Rotation paths and how fast each direction turns (degrees per step):
Each turn is a multiple of 5 degrees from 10 to 175, or 0.
Each row of a path follows its step; steps can be skipped.
path 1
step 0: [ -8   9  24 -29  -7 -49  -9  20   2   2 -36  19  10  13  39   7 -12 -14
   0 -11 -15  23   3 -43   8   7 -21   1   4  -1   3   0  14 -19 -12  -2
  27   2]
step 1: [-13  -1   1  11  15   5  -2   7 -10   3 -13  -1 -14   0  10 -29 -31 -22
  14  -5  -3  27 -14 -47 -10 -58  -8  -3  -4  20  22  -8  26   0   8  -2
  27 -12]
step 2: [-23 -28  -8 -30  18 -12  -4   0  -2  -7 -24  12 -21  27 -20 -11  17   7
   7 -26   5  21 -12 -27 -20  -8 -31 -20  -3  10 -21 -13  34 -27  30  -4
 -13 -20]
step 3: [-11  -6  26 -18  18 -11  27  31   7  22  12  12 -20  15   3  25 -50   4
   4 -22  13  40 -31 -22 -21  -1 -15  19  12  -2   5   8   5  -8   3   8
 -18  -4]
step 4: [  5  11 -20  -8  17 -17 -35  -4 -24  14 -18  13  -3  14  25  -4 -28 -24
 -11 -26  21  36   6 -13 -15  11 -17  19 -29  -1  17  30  14  -9  24  18
   6 -12]
step 5: [  7  -8  25 -21  38  12 -19  30 -22   3  -3   5 -24  26 -17 -19 -19 -49
   2 -15 -28  24   0  -7  -5 -12 -10 -18   2  -9 -23   7   6  11   7  19
  23  -4]
step 6: [ 13 -48 -19  11   9   2 -17  23  11 -11  10  22  -3  -3 -19  25 -13 -34
  -8 -23  22  31 -31  -3 -12   4 -23 -29   2  22   9  -8  21  -9   9  30
   7  -4]
step 7: [-17 -12  -9 -12  10 -33   6  14 -15  14  28  24 -23  30  -6  22 -20 -21
  10 -20 -11   5   7  29  -4  14 -22   7  15  36  14  32  30  13  23   3
  -1  -5]
step 8: [-11 -16  12 -14   8  -3 -23   5  14  28  -5  45   7  20  17  18 -25 -41
 -31 -12  11 -11   8  -4 -17   6 -14  14   8  -8   0   7   9  -2   3  -3
  50  23]
step 9: [ -6   4  -1  -3   3 -14 -23  44  -9 -37 -10  26   9 -19  12  -8 -10 -37
  10   2  -9  18   5 -25  -3   1 -11 -19  19  21   5  13  35  32   6 -16
  35  -1]
Directions:
[  5 -14   3  -2  -2  -3  -2  12   2  -8  -3   0   1   1  13   9  -3   4
  12  -5  -1   5   7   7   8  -5  10  -1  -3  -5   9  -3  -3  -3  10  -2
  -8   8]	110
[ -5   6  -1   5   3   4 -10  11  -3   1   6  11 -11  -7  -1   3   2  -6
  -2   3   6 -10   0  12  -6  12   5 -10   6   3   4   3  -6   2   8   1
   6   8]	25
[ -1   4  11  -6  -3   0   1   6  15  -8  -1   0   0   2   3   5  -1   0
 -11   5   7   8 -13  -1   3   4  17  -5   1   3  -2  -1   6   0 -13   7
   4   0]	130
[  6   2   0   2   0   1  -4   6  10  -1  -2   6   2 -12  -2  10  -7   3
   1  -7 -13   2  -8  -4  -1   2 -14   1  10 -10  -7  -7 -11  -7  -9  -2
   3   5]	130
[  6  12 -14  -5   0 -10  -5   0  11  -4  -5  -3   0   3  -6   2  10   1
   6 -10  -7   6   1  -3   2  12   5  -8  -3   1  -1   7   4   6   5 -12
   0  -4]	155
[  6   2  -3   0   0 -11   3  -3   7  -5   7   3   1  12  -1  -1   3  -8
  11  -5   1 -12   2   2   6  -2  -5  -1  -3  11   6  -8  -8   1  -9  14
   9   6]	45
[-10   1  -1  -4  -7  -3   1  -6  -4  13   4 -10   5 -10   7   8   7  -2
  12   0  -6  10  -6   3   0   4   3   0   6   2   9   7  -3  -6   0  12
   8  -6]	110
path 2
step 0: [  4 -14  -6  18  19   5  -1  19 -29  -6  29   4   3  -7  -3   7  -2 -21
   3 -12  22  -6   8  31  -2  27   8   5   6  47 -18 -19  24  10  13 -51
 -24 -20]
step 1: [-19  22  -7  -2   7  15  -9  23  11   6 -35   8 -18   8 -17 -22   7   6
  11  11 -21 -27   5   3  23   4 -20  53  -4  26   7   8 -44 -12  28  -7
 -15   6]
step 2: [ -7  22  20  12  35   5  -2  13  40   0  18  28   4 -24  -3  -5  10 -30
 -42  16 -20 -22   0  -7 -11  -6 -18   4  -4 -17   5 -23  31  -4 -16  35
  13   4]
step 3: [-23  10 -22  44 -36   2  12  -5 -17   0  25   8  -7   0  15  38 -34 -12
  -8 -12  18 -30 -25  17  -7 -21  -5  -4 -15  14   2 -20  -1  32  -6  -6
 -14   0]
step 4: [  7  10  18  28  -4  15  -9  -8 -16  29 -17 -25 -18   8 -36 -24  15 -22
  -1  18 -12 -18  -6 -18   9 -11  21 -14   1  40 -30  18 -13 -18  -1 -30
 -29   8]
step 5: [-38   3 -20   8  41  -9  14  36   1 -11  25  22   6  -4 -20 -10  10  12
 -28  26   5   3   3 -21 -11  -5   8  14  25 -14  19  18 -26 -32 -11   7
 -13 -15]
step 6: [-41  29  -7   7  -7  -7 -15  -4   4 -21   3  15  -3  35  39 -10   9 -14
  -6 -31  14 -28 -24   5  15   8   8 -13  -5 -16   5 -19  25 -11 -13  15
  -8  44]
step 7: [-10  23  -3  20 -43  21  30 -21   5   6  -9   2 -16 -11   8  -1  16  10
 -18  17 -31   4  12   6  10   0  39 -37  -8  -1 -32 -17   7  14  15  -7
 -19 -30]
step 8: [  8  30   2   1  19   8  -4 -15 -21  -7 -25  17 -22  -9 -22 -14 -24  30
 -17   7  11  20 -31 -33 -40   7  11   0  14   2  14  17 -18   2 -31 -35
 -10 -10]
step 9: [-24  -7 -26 -32  17  17   1  -1  10   7  43   1 -22  10  11   2  38 -10
  14  -6  13 -10  -2  -3 -25   9   4  -5 -13 -18  20  -5  17 -41   9 -43
  -4  24]
Directions:
[  7  -8   5   4  15   3   5  -4   8  -3   8  -4  -5  -3   5   4  10   0
  -7   3  -6  -1  11   2  -1   8  -1 -10   0   5 -13   2   9  -1  -4  -5
  -2  13]	160
[ -1  -6  -7 -10 -14   9  -3  -8   7  -1  -5 -10   2   6   2  -3   7  -1
  -7   1  -2 -12   6  -2  11  -3  -1   0 -13  10  11   4   1  -4  -3  -4
  -2   0]	130
[ 15   2   0   4  -5   4   8 -11  -5  -2   5   8   3   2 -12   0  11   7
   1  -5   0   0 -13   8  -6  -9   2  -2  -9   4  -2   4   1  10  -7   3
  -3  -3]	85
[ 10  -5   2  -3   4  -2   6  -4 -13   0   1  -6  -7   2  -8   7  -9   1
  -3  -2  -1 -12   0  -9   2  -7  11  -3   7   1   1  -7  -3  -2   1 -16
  11  -4]	85
[ -9  10  -5  -5  -3  -6   8   3  -3   0  -3  -4  16   2   2  -2  -1   2
  -3   2   7  -1   4  -2   1  -5  14  -1  -2  -6 -17  10  -1   0 -11  -2
   4   7]	35
